(in the rows, 128 means zero)
runs of hidden systems
run 1, D (11 x 20)
[[ 33 132 123 136 143 177 153 108 122 117 134  98 115 137 159 140 133  90
  147 158]
 [138 162 104 157 122 149  90 172 102 102 183 149  72 166 127 120 127 129
  133 172]
 [162 124 122 144 127  93 145 193  91 117 173 127 178 123 134 114 131 141
  177  85]
 [130  97 152  89  74 175 129 133 107 168  96 107 155 137 185 128 145 144
  142  94]
 [137 203 134  96 128 192  94 129 188 139 116 114 126 105 127 157 126 134
  132 135]
 [159 127 137 100 181 135 137 174 156  90 144 129 131 134  72  89 155 133
   71 126]
 [136 118 143 106 138  98 194  81  96 131 115 150 172 173  98 120 165 159
  147 146]
 [ 48 143 136 168 130 154 109  95 142 150  97 167 151 152 152 101 106 162
  139 139]
 [164 133 125 156 108 108  83 142 166 152 155 186  87 126 113 130  87 166
  101 131]
 [160 102 147 127 145  50 150 135 130 168 116 118 145  67 107 118 120 112
  128  84]
 [117 100 142 111 114 136 128  53 105 136  54  98 101 120 150 143 146 101
  102 106]]
run 2, D (11 x 20)
[[139 115  95 164 100 142 118 154 136  91 161 149 189 127 128 120 109 190
  125  78]
 [152  78 142  74  88 141 153 131 172 202 140 143 144 119 146 108 114 136
  146 136]
 [135 187 169 101 152 114  79 131 144 162  51 110 129 112 120 126 132 111
  127 152]
 [143 129 119 136 152 133 120 105 134  55 103 115 127 132  76 144 120 162
   63  93]
 [ 99  78 122 116 144 116 216  80 155 134 171 150 127 138 100 127 116 130
  138 145]
 [ 75 142 153 156 145 100 107 125 100 177 104 154  90 158 149  96 127 104
  147 182]
 [153 161 115 195 110  97  71 137  94 102 125 143 111 119 128 155 104 159
  123  86]
 [143  61 114 125 104 125 168 130 150 141 167 116 131  72 144 138 110 118
  126  58]
 [128 130 150  81 122 138 130 107 130 179 102  99  87 111 161 138 162  60
  138 161]
 [124 194 111 152 161 138  83 136 110  58 109  99 123 124 119 146 159 103
  105 138]
 [138  76  83 136 120 144 173 135 120  60 195 134 156 152 112 119 141 145
  113 120]]
run 3, L (11 x 20)
[[111 123 106 125 139 188 164 144 117  67 184  93 100 133 131 153 161 108
  103 117]
 [154 123 116 104 147 120 170 142 113 138 174 146 158 148 128  66 178  98
  174 157]
 [131 191 151 138 134 127  84 108 122 138  77 173 163 172 149 116 166 154
  143 150]
 [ 91 147 114 156 114 182 107 153 175 100 151 141 160 122 134 157 112 184
   93 114]
 [170  84 121  84 101 153 153 154 172 170 180 139 117 114 104  94 116 144
  107 139]
 [175 163 145  84 142  98 124  73 157 167  72 121 132  98  93 126 134 113
  134 136]
 [ 88 131 124 163 171 117 122  85 141  72  86 117 127 113  95 144 131 132
   63 103]
 [ 97  68  91 157 129 109 175 107 137 109 197 155 101 141 109 119 102 120
  125 154]
 [133 141 144 142 136  66 114 135 116 195 122 158 112 124 129  91  98 110
  185 154]
 [138 162 149 170 111  98  68 136  99 120  81 127 115 119 146 182 105 155
  117  85]
 [111  61 109 136  87 153 153 148 123 110 162  91 131  97 162 167 108 126
  110  75]]
run 4, C (11 x 20)
[[148 177 148  96 171 109 130 175 132 137 108  79 161  83 112 118 142  91
  160 119]
 [140 115 127 119 133 153 116 125  89  68  98 123 135 182 104 102 165 162
   63 129]
 [ 68 139 108 146 143 170 183  89 165 130 168 150 172 119 133 117 133 140
  161 122]
 [134 118 168 102 145 129 106 186 165 185 137 160  86 140 121  77 112 126
  107 152]
 [180 192 131 152 134  77 114  89 126 118 111 164 145 122  85 162 142 168
  129 120]
 [ 98  64 133 136 113 134 125  99 142 134  80 119 158 106 153 110  99 138
  102  60]
 [133 117 140  86 122 148 163  73 158 155 140 138  64 140 135 172 150  90
  123 167]
 [107 163 128 165 177  72 105 155 115 133 111 106 126  76 119 102 147  69
  125 142]
 [144  70  97 162 101 104 116 109  85  79 140 157 117 181 125 112 133 148
   92 138]
 [ 88 126 109 146  97 134 142 107 147 161 157 144 164 118 180 148 101 116
  207 138]
 [155 134 150 111 101 141  69 197 124 160 122 108  67 121 145 136 108 117
  106 144]]
run 5, C (11 x 20)
[[132  80 147 143 137 102 156  98 145 143 128 166 124 126 121 114  78 157
  140  46]
 [146 115 186  84 129 109 143  89 142 179  92 153  99 148 164 166 146 106
  151 115]
 [120 165 142 157 142 115 108 106  96 143  89 110  90  80 146 142 187  83
   94 102]
 [145  71  82 158 128 118 147  97 105  88 164 134 105 119 135  95 163  86
   97  97]
 [131  95 104 126 113 105 134 123 142 140 161 160 164 151 184 106 154  81
  182 174]
 [135 163 111 154  81 137  49 170 124 152 125 135 130 121 166 128 140 131
  115 179]
 [168 134  68 152  78 136 105 134 139  98 166 107 141  80 105 156  92 154
  120 110]
 [152  74 118  63 109 128 144 143 159 115 117  77 175 127 124 136  76 119
  157 141]
 [ 99 170 147  90 134 154 118 136 121 112  84  77 135 154 113 164 133 129
  118 201]
 [ 66 158 115 167 165 152 142 150 107  87 141  93 113 111  75 114 103 149
   96 127]
 [119  90 142 117 158 114 182 144 124 118 168 157 117 181  90  99  82 158
  156 122]]
run 6, M (11 x 20)
[[104 130  83 158 137  69 131 105 134 101 127 113 165 108  94 132 108 103
  134 204]
 [132  78 121 145 114  94  83 121 106  95  87 139 110 176 115 108  93 147
   81 155]
 [116 102 115 152  77 106 106 116 128 133 117 112 133 115 154 184  48 142
  164 116]
 [128 121 154 110 132 118 102 180  97 160 100  76  71 107 120 107  76 105
  131 123]
 [179 175 134 111 121 135 119 124  77  93 121  89  93 141 128 188 129 117
  168  98]
 [ 83 111 142 120 178 153 151 148 107  80 119  87 132 143 159 123 140  77
  149  84]
 [101 126 152 131 123 165 160 158  96 127 184 152  89 186 161 156 166 138
  133 146]
 [100 178 108 173 140 154 112 176 122 124 172 149 172 124 152  85 146 135
  170 123]
 [174 113 145 108 109 171 109 160 138 143 139 170 144 154 146  78 165 167
  101  81]
 [139 148 123  97  99 162 156 107 180 174 140 131 193  82 140 142 150 144
  156 116]
 [136 147 138  81 164 150 142 126 173 152 115 123 124 108  75  79 156 120
   79 167]]
run 7, H (11 x 20)
[[111  89 123 144 170  99 147 126 177  87 158 176 133 159  87 112 111 143
   86 146]
 [141 135 133 140 115  58 158  84 125 158 129 175 165 145 106 156 122 161
  167 165]
 [110 151 138 177 117  97  73  98 114 177  73 149 113 108 128  98  90 150
  126 112]
 [164 115 136 142 125 120 105 100 158 121 136 152  58 115 145 172  98 113
  122  58]
 [137  78 138 109 141  82 171 113 126 152 122  96 124  82 147 136 144  58
  145  97]
 [112 138 131 138 129 118 113 109  66 116  95 103  89 143 152 133 188  71
  107 166]
 [ 85 126  87 180 134 144 105 153 115  59 163 113 139 141 170 139 118  96
  152 124]
 [147  71 119 127  87 121 137 197 107 139 187 145 146 156 160 107 134 136
  141 143]
 [163 175 118 101  65 159 105 151  93 164 118  91 160 112 136 134 133 154
  169 152]
 [127 131 124 103 122 205  86 160 146 113 102  82 120 117 118  93  96 147
   86  99]
 [145 108 140  60 144 168 179 135 180 103 157 113 117 148 100 166 121 136
  114 133]]
run 8, L (11 x 20)
[[118 153 117 115 167 156 136 101 189 116 133 147 159 135 118  88  82 132
  192 101]
 [131 121 190 115 165  99 129 168 158 138 121 175 100 169 108 147 134 156
   76 134]
 [122 158 117 151  95 118 179  88 115 166 152 123 142  78  82 169 127 182
  125 131]
 [133 106 125 143 146 143 119  98 137 152 118 146  95 104 126  47 112 114
  121  52]
 [147 126 146 125 148  89 129  97 172 116 140 161  83 136 151 207 133  84
  134 123]
 [ 84 125 123 178 131  77 147 159  97 156 139 110 151  66 126 127 164 114
   91 143]
 [160 117  74 162  74 141  87  80  83 121 136 143  91 141 150  94 128 118
  139 125]
 [119 116 124 125 141 108  88 156 184 110 122 124 165 117 190 145  95  74
  176 116]
 [131 103 149 119  99 111 101 188  94 130 112 104 112 141 135 158 153 129
   61 183]
 [140 144  70 118  82 159 135 102  93 116 127  66 165 102 110 117 108 133
  168 147]
 [131  94 143  88 168 150  98 145 143  89  87 122 131 180 142  66 108 101
  138 107]]
run 9, X (11 x 20)
[[ 92  96 157 158 141  91 111 152 177 140 118 189 168 147 153 133 132 152
   87 139]
 [147 140 124 133  84 102 167  90 143 197 156 147 127  83  97 167 123 164
  135 149]
 [143 119 111 123 129 118 100 106 138 169  90 104 116  71 116  51 106  86
  127 112]
 [154  75 130 126 124  79  93  99 146  91  95 140  95 152 155 171 126  87
   88 133]
 [ 78 106 107 153 122  83 178 131 100 114 150  83 158  93 115 175 132 109
  123 172]
 [140 110  94 146  95 137 120 145  57 143 158 115  80 141 114  63 108 125
  141 157]
 [134 135 126 146 128 108  74 145 118  98 109 134 141 163 186 142  85 105
  199 101]
 [119  97 167 112  99 131 143 206 114 132 132  97 154 126 145 186 119 167
  101 112]
 [160 173 112  89 105 190 153 120 103 137 152  77  91 105 100 146 123 131
  160 115]
 [129 142 132 109 186 169  91 153 139  71  99 105 127 150 132  71 133  92
  124  95]
 [123 131 155 119 145 135 149 125 136  71 137 163 141 199 130 188 165 162
  106 139]]
run 10, M (11 x 20)
[[141 128 120 113  98 161 149 150 145 176 169 151 157 129 102  81  91 194
  157 125]
 [167 180 153  86 142 136 120 110 160 176  88 144 155 125  95  88 113 163
  160 118]
 [139 156 164  97 166 134 155  81 173 127  89 128 132 110  80 157 132 155
   96  85]
 [ 97 118 129 134 169 105 206  63 138 132 142 131 103 107  73 136 132 120
  113 126]
 [106 134 128 176 160  66 140  73 107 136 125 181  94 152 107 107 140 114
  131 162]
 [109 123 130 206 124  72  81 104 122 124 104 176 124 122 153 143 128 134
  102 102]
 [131  81 117 169  83 104 105 127 113 167 128 125  97  69 159 131 118 114
   92  83]
 [173 130 111 118  89 108  98 123 108 170 121  95  89  80 155 132 143  66
  144 142]
 [161 138 119 105 137 119  84 142 124  81  98  79 125 119 154 159 165  58
  112 148]
 [113  77 105 116 115 147 142 153 116  55 147  82 142 147 148 171 149 102
   97 150]
 [ 88  95  98 125 102 152 134 167 107 108 169 109 140 171 147 112 106 124
  156 198]]
run 11, X (11 x 20)
[[ 92 111 128 127 154 136 162 132 180 166 162 109  90  65 112 124  90  90
  127 116]
 [191 140 148 114 165  67 110 136 109 126 110 134  75 135  87 113 143  93
  110 144]
 [106 123 116 166 123  91 127  72  75  89  71 107 170 133 137 151 147 133
  122 111]
 [ 67  64 119 156  97 160 164 134 106 145 177 133  97 131 165 118 127 124
  111 123]
 [157 167 128 135 137 106 112 172 126 158 178 143  94 121 149 128 128  84
  193 149]
 [177 144 138 131 109 101  81 175  90 115  86 109 185 121 134 121 145 155
  116  95]
 [135  90 108 100  71 188 152  84 130 110 128 101 143 132 159 171 131 146
  126  94]
 [ 91 130 121  94 159 177 139 166 174 125 163  96 108 115 139 108 126  70
  137 167]
 [177 179 125 127 151 109  87 162 124  82 131 147 122 171  86 124 141 146
  112 173]
 [104 127 115 142 121 132 151  85 118  97 103 132 210 146 111 124 108 190
  149 103]
 [ 80  89 159 104 119 176 155 125 162 186 139 153  91 149 143 104  94 146
  127 130]]
run 12, H (11 x 20)
[[110 175 160 105 117 183 133 188  88 165 136  78  91 117 131 142 125 138
  145 130]
 [142 164 130 103 168 184 141 180 112  92 153  88 113 125  93  88 132 130
  130  90]
 [138 128 157  77 163 162 176 148 127  94 134 130 176 179 118 117 172 154
  136 111]
 [ 70 177 157 126 146 164 160 134 136 155 127 148 177 138 118 119 167 176
  124 154]
 [124 184 116 160 150 160 124 123 161 136 164 184 130 122  91  90 140 176
  107 122]
 [183 130 120 122 138 110 138  89 187 129 131 182 180 118 106 110 135 160
  133  84]
 [126 119 150 120 115 106 129  59 167 176  71 158 157 104 132 136 156 141
   92 120]
 [101 143 109 167 133 121 112  51 171 137 114 146  86  86 122 150 131 101
   89 139]
 [145  84  92 157 148  64 122  87 163  98 145 155 110 114 123 120 115  71
  120 134]
 [143  82 120 147  99  46 112 100 101 123 101 136 142 144 160 162 135  99
  137 162]
 [ 89 114 110 176  80 114  82 123  85 143 109 106  98 114 174 151  92 109
  137 143]]

runs to name
run 13 (2 x 20)
[[110  73 100 132 118 127 209  72 114 121 180 135 110 132 128 136 145 103
  141 134]
 [121 149 123 131 140  98  93 129 117 153 110 142 139 149 153  74 144  77
  177 194]]
 : H
run 14 (2 x 20)
[[ 88 134 147 159 150 133 185 145  99 119 166 120 129 100 138 162 193 128
   99  83]
 [122 140  92 149 131 158 160  97  95 132 175 155 135 135 140  63 190 111
  155 129]]
 : H
run 15 (2 x 20)
[[156 108 105 144 142 103 155  96 166 112 190 176 113 129 147 140 125  94
  177  91]
 [149  99 162 114 107  82  96 174 125 173 101 139 161 128 182 127 160 104
  131 142]]
 : C
run 16 (2 x 20)
[[ 94 110 134 144 162  82 185 114 137  86 152 147 152 152 115 186 157 125
  112 163]
 [ 67 108 139 155 116 111 139 135  82 198 117 128 126 121 127  65 117 138
  130 162]]
 : C
run 17 (2 x 20)
[[ 99 171 159 118 147 198 133 115 145 178 134 157  70 137 137  96 138 138
  137 104]
 [143 183 157 148 185 114 102 136 180 124 127 173 122 108 130 137 159 117
  114  82]]
 : X
run 18 (2 x 20)
[[123 112  92 125 150 163 113 106 156 106 116 105 106 100  89  53 113 106
   77 125]
 [133  99 129 127 167  82 133  86 157  79 127 173 112 191 124 143 122 101
  136 162]]
 : X
run 19 (2 x 20)
[[122 109 140 133 111 124 160 184 143 136 164 117 176  99 118 167  90 184
  134  85]
 [157 133 143  90 103 157 163 100  92 198 123 125  93 124  88  79 145 159
  122 131]]
 : H
run 20 (2 x 20)
[[113 150 146 111 172 141 115  93 168 132  99 181 133 182 110  73 109 147
  151 149]
 [ 93 155 171 164 157 112 108 132 181 144 116 186 122 127 132 164 122 163
   90 107]]
 : C
run 21 (2 x 20)
[[191 144 117 147  93  79  79 145 118 147 144 176 112 152 119 120 108 152
  140 167]
 [157 123 124 130  93 109  92 119 123 135  82  97 162  91 136 153  71 152
  149  69]]
 : H
run 22 (2 x 20)
[[119  83 118 129  69 100 150 140 124 162 149 143 192 137 161 150 130 152
  152 175]
 [119 151 116 122  92 151  64 146 136 175  82  96 151  98 139  89  85 132
  142 158]]
 : D
run 23 (2 x 20)
[[140 114 185 102 132 121 139 166 139 204 129 150  79 124 103 101  99 160
  110 116]
 [182 184 148 126 154  92 126  68 115 125  87 147 117 129  93 149 136 140
  153  87]]
 : C
run 24 (2 x 20)
[[156 195 149 104 160 152  93  89 178 147  97 143  75 118 110 134 123 116
  128 118]
 [145 122 140 132 183  81 175 123 155  88 145 125 132  97  94 172 145 111
  106  78]]
 : M
run 25 (2 x 20)
[[125  92  75 172 142  90 138 129 110  89 171 116 121  95 128 102 150  64
  115 135]
 [134  79  95 139  94  98 115 141 108 119 154 153 157 176 163 101 131 109
  159 192]]
 : C
run 26 (2 x 20)
[[132 126 109 114 105 155 136 158 112 161 130  58 143  47 119  97 143 107
  105 116]
 [162 127 103  82 123 193 115 105 125  72 122 102  99 165 117 111 159 108
   97 151]]
 : H
run 27 (2 x 20)
[[136 186 169 112 165  90 158 110 138 147 101 141 147 130  66 160 119 173
  142 138]
 [ 98 133 145 142 137 150 136  73 115 160  78 129 105 108  90  82 118 168
   87  85]]
 : X
run 28 (2 x 20)
[[147 154 136 148 124 115  84 122 148 192  94 140 106  66 113  80 116 133
  104  96]
 [191  97 112 118 125  98 120  61 166  89 112 153 113 132 117 159 121 118
  104  96]]
 : C
run 29 (2 x 20)
[[127 190 128 129 116 140 125 138 157 144 144 156 195 124 140 149 181 155
  140 172]
 [142 125 107 132 117 151  96 151 145 135 117 145 181 123 110  41 142 166
   86 134]]
 : D
run 30 (2 x 20)
[[159 131 117 140 108 109 157  52  80 146 128 138  69 119 109 140 175 112
  112 131]
 [ 79 140  99 188 161 121 122  92 144 102 138 140 140  99 167 115 146  71
  153  98]]
 : D
run 31 (2 x 20)
[[102 142  83 174 140 121  77 124 127  84 109  86 106  88 111 115  93  93
  104 143]
 [120  57 104 135 120  93 155 138 136  73 172 129 132 163 121 163  88 126
  126 160]]
 : C
